In the rows, 100 means zero.
One turn sends every row of this set to another row. A few are shown first. Where does it send the rows asked after them?
H: [102, 112,  78, 115, 106, 104, 106, 134,  93, 125, 104,  72, 124,  99,  96,
  98,  90]
B: [104, 100,  94, 114, 119,  86, 116,  82,  64, 109,  96,  46,  82,  94,  76,
  78,  83]
D: [ 80, 100,  67, 116, 119,  79,  87, 104,  65, 130,  80,  80, 101,  99,  73,
  58,  96]
G: [ 84,  98, 100, 132, 104,  88,  95, 114,  75, 122,  90,  98,  97,  63,  82,
  94, 115]
W: [ 79,  99,  90, 119, 105,  75,  84,  96,  90, 124, 134,  67, 113,  97,  71,
  94,  78]
J: [ 95,  96,  82, 100, 125,  96, 114,  78,  65,  94, 102,  74,  93, 107,  84,
  85,  78]
X: [ 95, 112,  89, 106, 103,  92, 107, 102, 101,  92,  88,  93,  82, 105,  78,
  68,  77]
N: [ 68,  90,  86, 125,  91,  66,  81,  99,  75, 118,  97,  77,  93,  87,  80,
  75,  77]
Q: [ 95, 108,  94, 126, 106,  80, 102, 115, 101, 128, 107,  97, 107,  76, 102,
 107,  88]
K: [ 94, 133,  84, 120, 105,  94,  92, 111,  92, 123, 100,  55, 118,  90, 113,
 100, 107]
Z: [ 85, 116,  82, 115, 105, 103,  89, 113,  74, 105,  95,  68, 123,  91, 105,
  85, 131]
T: [100, 130,  91, 136, 113,  81,  84, 103,  89, 107,  96,  77, 101,  72, 104,
 107,  95]
P: [ 96, 103,  98,  98, 120,  84, 114,  91, 104, 111,  96,  94,  99,  97,  79,
  54, 113]
E: [ 90, 105,  96, 109, 103,  83, 119,  75,  77, 127, 115,  55,  76,  96,  84,
  73, 106]
A: [ 90, 109,  70, 110, 134,  89,  89, 102,  80, 136, 117,  71, 121, 108,  65,
  77,  97]
Y: [ 81, 101,  83,  95, 110,  93, 118,  72,  77, 112, 119,  82,  87, 110,  93,
  80, 101]
U: [ 91, 112,  89, 130, 113,  89,  81, 105,  71,  89,  92,  90, 106,  73,  97,
  92, 120]
S: [ 91, 102,  84, 122, 103, 112,  99, 134,  66, 118,  88,  73, 114,  86,  76,
  85, 118]
F: [ 84, 115, 110, 107,  99, 107, 103,  98,  94, 105,  91,  57,  92,  98,  63,
  89,  73]
L: [ 85, 105, 120,  98, 116,  98, 111,  88,  97, 124,  99,  59, 110,  90,  65,
  76, 109]

K goes to T
Q goes to G
And these:
N goes to D
X goes to P
B goes to J

One turn sends every row of this set to another row. A few are shown first. Where does it send the rows asked after them?
visap: [ 73,  79,  91, 124,  97,  91,  99, 113,  92,  85,  93,  87,  87,  96]
Daki: [ 90, 103,  94, 121, 129,  84, 127,  96,  95,  92,  69,  92,  59, 112]
kisik: [ 87, 120,  68, 106,  87,  99,  97, 108,  71,  57, 109,  73,  95, 104]
Gez: [ 67,  88,  83, 120, 109, 107, 106, 103,  89,  69,  69,  91,  81,  85]
Nus: [ 72, 117,  80, 112,  93, 111,  98,  87,  71,  84, 109,  69,  89, 100]
fipa: [ 86, 113,  73, 114,  86, 107,  91,  92,  74,  72, 115,  75,  93, 109]
vifi: [102, 145,  71, 104, 119,  92, 125,  91,  75,  62,  84,  79,  68, 120]
setep: [ 75, 113,  81, 111,  98, 100,  90,  85,  68,  73, 100,  78, 104, 119]
sipid: [ 69,  95,  75, 117, 106, 100, 106, 108, 112,  81,  69,  80,  88,  96]
luku: [ 90, 113,  90, 111, 100,  96,  94,  92,  82,  59, 101,  64, 109, 105]
vari: [107, 129,  86, 110, 109,  83, 119,  96,  56,  67, 109,  86,  66, 119]
zun: [ 91, 110,  88, 114, 129,  76, 133, 111,  93,  76,  63,  91,  61, 107]
lem: [101, 110,  80, 117, 117,  82, 134, 119,  99,  75,  78,  86,  49,  97]
Dilo: [109, 135,  79, 108, 107,  76, 117, 100,  78,  80, 109,  74,  73, 129]
Nusa: [113, 134,  66, 100, 124,  95, 122, 102,  79,  83, 107,  78,  82, 117]
giz: [108, 134,  69, 110, 113,  81, 124,  97,  64,  63, 100,  72,  65, 120]
Ros: [ 85, 111,  71, 116, 116,  87, 131, 112,  84,  89,  76, 101,  45, 110]
rize: [105, 107,  82, 116, 122,  71, 125, 117,  95,  64,  67,  96,  65, 115]
Nopi: [ 69,  89,  92, 117, 103, 102, 100, 108, 103,  85,  78,  93,  89,  95]
guda: [ 65,  90,  95, 128,  91,  88, 103, 103,  88,  65,  71,  86,  72,  98]

visap goes to Daki
Nopi goes to zun
And these:
vari goes to Nus
luku goes to guda
lem goes to Dilo

One turn sends every row of this set to another row. A few are shown first. Where does it send the rows asked after them?
vanod: [108, 121,  89,  83,  87, 100, 102,  76, 115, 116,  96, 117,  83,  94, 113,
  92, 104]
Tev: [ 72, 107, 111,  94,  84, 102,  92,  95, 119, 113, 104, 115,  99,  96, 106,
  70, 106]
kuben: [108,  93, 114,  98, 115,  94, 116, 101, 103, 108,  91, 100, 105,  94,  74,
  79, 136]
mefe: [ 93,  98, 116, 109, 101, 101, 108,  99, 118, 122,  96, 118, 114,  81,  72,
 105,  98]
Gini: [123, 124, 129, 108,  92, 126, 121, 127, 103,  87,  91,  96,  98,  93,  98,
 102, 115]
Zupo: [110, 100,  85, 117, 106,  99, 100,  94, 117, 110, 107, 113, 118,  91,  80,
 113,  89]
Seku: [108, 109,  98,  89,  83,  93, 109,  76, 111, 106,  94, 122,  75,  87, 104,
  85, 115]
sil: [ 83, 101,  89,  99, 109, 123,  97, 119, 106, 109,  93,  86, 109, 120,  89,
  84,  90]
Geva: [118, 121, 122, 110,  91, 112, 105, 122, 113,  79, 114, 112,  76,  89,  94,
 111, 114]
Legel: [ 87, 118, 110,  71, 103, 113, 106,  95, 105, 123,  88, 107,  78, 107,  90,
  88, 117]
Bosek: [ 98, 109,  75, 103,  91, 104,  88,  98, 118, 107, 106,  98, 108, 106, 120,
  75,  93]
Nire: [ 94, 107, 110,  75, 109, 112, 114, 101,  98, 112,  82,  98,  76, 110,  82,
  81, 124]
Rila: [116, 110, 119, 103, 100, 102, 107, 117,  92, 106, 121, 108,  72, 128,  86,
 114,  97]
fovop: [112, 121, 127, 104,  84, 105, 122,  90,  82,  99, 106, 123, 102, 125,  95,
 105, 101]
godi: [126,  96,  83, 106, 120,  91, 108,  97, 102,  97, 102,  94, 109, 104,  82,
  85, 126]
nafo: [ 98, 100,  99, 107, 119, 113, 107, 107, 107, 115,  93,  99, 125, 104,  66,
 107,  97]
senum: [122,  96, 119, 117,  92,  96, 105, 133, 100, 108, 121,  91,  86, 119, 105,
  89,  96]
Ves: [ 97, 107, 125, 113,  91,  97, 104, 109,  88,  88, 127, 115,  96, 134,  90,
  90, 108]
loz: [110, 122, 112, 119,  91, 114,  99, 116, 110,  65, 120, 113,  95, 100,  96,
 108, 109]
Gar: [125, 111,  68,  90, 108, 107, 107,  93, 101, 101,  92,  90,  86, 114, 103,
  88, 106]
sovoz: [121,  92,  99, 108, 104,  80, 108,  89, 114, 103, 105, 112,  98,  80,  88,
  85, 127]
Voli: [115, 126, 118, 116,  92, 127, 115, 121, 100,  72,  98,  99, 116, 104, 100,
  98, 110]
fet: [137, 111, 120, 109,  84, 104, 123, 114,  95, 119, 100, 100,  92, 110, 110,
 104,  89]
Vum: [118, 108, 127, 119,  75,  99, 120, 105,  91, 100, 105, 106, 115, 116, 115,
  80, 100]
dof: [ 66, 100, 119,  98,  85, 109, 100, 102, 117, 113,  96, 118,  98,  95,  90,
  80,  98]
doki: [ 98, 104,  77, 112,  84, 103,  93,  94, 120, 102, 105, 110, 108,  98, 112,
  88,  81]
Zan: [113, 115, 131, 115,  88, 119, 109, 136, 115,  86, 105, 100,  90,  87,  98,
 101, 110]
kores: [120, 131, 109, 112,  95, 121, 111, 108,  99,  65, 106, 109, 102, 107,  96,
 109, 114]
minal: [ 77, 106,  96,  90, 107, 117,  91, 116, 109, 114,  98,  87, 104, 119,  97,
  71, 105]
dogom: [113, 120,  75,  79, 110, 115, 102,  97, 104, 116,  91,  90,  87, 117, 103,
  93, 103]

Gini goes to Voli
Vum goes to fovop
Seku goes to dof
And these:
minal goes to dogom
kuben goes to nafo

One turn sends every row of this set to another row. A few are shown first. Where does it send the rows asked after them?
Padop: [ 84,  71,  90,  98, 128,  77, 119, 101, 128,  99, 111,  98,  76, 104, 124,
 112,  86,  84,  92,  72]
Sufud: [115,  87, 101, 133,  96,  83,  75, 103, 109, 101, 115,  68, 102,  91,  94,
  99,  93, 117, 115,  98]
punar: [125, 122, 101, 112, 105, 118,  94, 103, 122,  96,  99,  79,  82, 101,  95,
 101,  92, 103, 109, 100]
bak: [ 86,  81,  91,  92, 114,  69, 129, 109, 126, 100, 111, 104,  88, 105, 127,
 105,  93,  83,  98,  72]
Meto: [125,  92,  88, 109,  90,  56,  77, 109, 116, 106, 111,  83,  67,  93, 131,
 113,  83, 113, 103, 106]
taput: [111, 115, 112,  93, 125, 100,  89,  92, 125,  88, 125,  68,  82,  97,  91,
 100,  88,  84,  92, 107]
Nis: [110,  88,  95, 124,  98,  80,  87, 108, 105, 107,  98,  72, 101, 105, 121,
 132,  74,  98,  75, 107]
tid: [ 95,  91,  90, 115, 102,  74, 104,  83, 122, 105, 115,  94,  71,  89, 132,
 100,  86,  96,  73,  60]
gaput: [107,  91, 114, 115,  94,  84,  87,  92, 108,  76,  94,  76,  99,  96,  83,
 107,  99,  89, 118,  85]
sib: [ 80,  98,  95, 118,  97,  73,  99,  85, 127, 108,  98,  94,  75,  96, 127,
  89,  77,  91,  90,  63]
silem: [ 86,  82,  94, 112, 130,  83, 120, 107, 128,  94, 123, 113,  92, 106, 125,
 114,  96,  87, 105,  75]
rirok: [134,  89, 100,  96, 109,  83,  98, 126, 116, 100, 102,  79,  82,  96, 107,
  93,  98,  92, 100, 126]
kofin: [120, 106, 103, 105, 116,  80,  79, 117, 104,  91, 138,  73,  89,  99,  88,
 103, 106,  84, 102, 104]
Kefa: [ 95, 104, 124, 102, 120,  77,  91,  98,  86,  95, 110,  99,  79, 124, 115,
  84, 102, 104,  96,  98]
zusud: [ 88, 107, 132, 104,  89,  87, 111,  92, 105,  92, 110, 102,  99,  92, 112,
  95, 109, 107,  97, 105]
Kovad: [110,  97,  93, 114, 121,  82,  74,  98, 106,  77, 104,  80,  92, 117, 100,
 108,  99, 108, 129, 106]
nove: [ 81,  90, 119, 109, 106,  83, 108, 109, 106, 120, 118,  87,  93, 110, 103,
  85,  84, 122, 106, 112]
Pove: [ 89,  98, 106, 110, 117,  76,  99,  84, 122, 102, 106,  94,  87,  91, 130,
  83, 103,  99,  74,  62]
peg: [109,  83, 107,  86, 127,  77,  97, 102, 128,  81, 122,  84,  81,  95, 120,
 127,  99,  77, 120, 102]
zom: [122, 103, 110, 117, 118, 112,  81, 126, 114,  96,  97,  81,  83,  96,  94,
 105,  99,  96,  95, 101]
Mubed: [102, 107, 113, 121, 100,  64, 102,  93, 130,  95, 121,  73,  81,  88,  94,
 119,  66,  87,  92,  73]
Detu: [ 88,  90,  80,  95, 100,  78, 101,  97, 116, 108, 124, 105,  79, 106, 144,
 126,  99, 113,  85,  85]
ribuf: [103, 133,  96, 114,  95,  74,  91, 106, 120,  83, 107,  73,  89,  99,  90,
 111,  96,  92, 104, 114]
porak: [119, 101, 102,  96,  99, 112,  82, 121, 115,  94,  97,  91,  78,  97,  82,
  98,  83, 106, 109,  98]
bof: [ 95,  69,  88,  99,  91,  87,  86,  96, 111, 114, 121, 107,  75,  97, 142,
 115, 100, 110,  95,  86]
suduv: [120, 116, 102, 107,  82,  82,  95, 108, 112,  94, 106,  87,  76, 104,  83,
 117,  76, 109,  80, 108]
Mazag: [137,  95,  85,  94, 112,  85, 107,  90, 109,  95, 117,  82, 103, 111, 128,
 100,  80,  84, 116, 100]
ziz: [ 80,  91,  94, 104, 106,  71,  95,  93, 123, 115, 118,  85,  80,  89, 134,
  90,  86,  93,  75,  64]
Repi: [ 91,  68,  96,  93, 126,  74, 120, 112, 117, 107, 106, 108,  88, 117, 116,
 101,  96, 103,  98,  74]
furu: [113,  93,  98,  94,  83,  78,  88, 112, 107, 108, 106,  62,  79, 104,  87,
 104,  93,  89, 114, 114]
Zosav: [ 95,  96,  98,  89, 107,  82,  76,  98, 119,  76, 115,  91, 107,  83, 100,
 102,  60,  84,  91,  89]
gad: [ 83,  88,  88,  95,  93,  86, 103,  86, 124, 112, 112, 103,  87,  99, 131,
 115,  98, 132,  89,  88]
Refa: [ 92,  77,  74,  98, 101,  79, 105,  98, 127, 103, 118, 109,  75,  91, 143,
 116,  92, 114,  92,  90]

taput goes to suduv
furu goes to kofin
And these:
zom goes to punar
Repi goes to Pove
bof goes to silem
nove goes to Kefa
tid goes to Refa
Detu goes to bak
Sufud goes to Kovad
Mazag goes to Zosav
Mubed goes to Meto

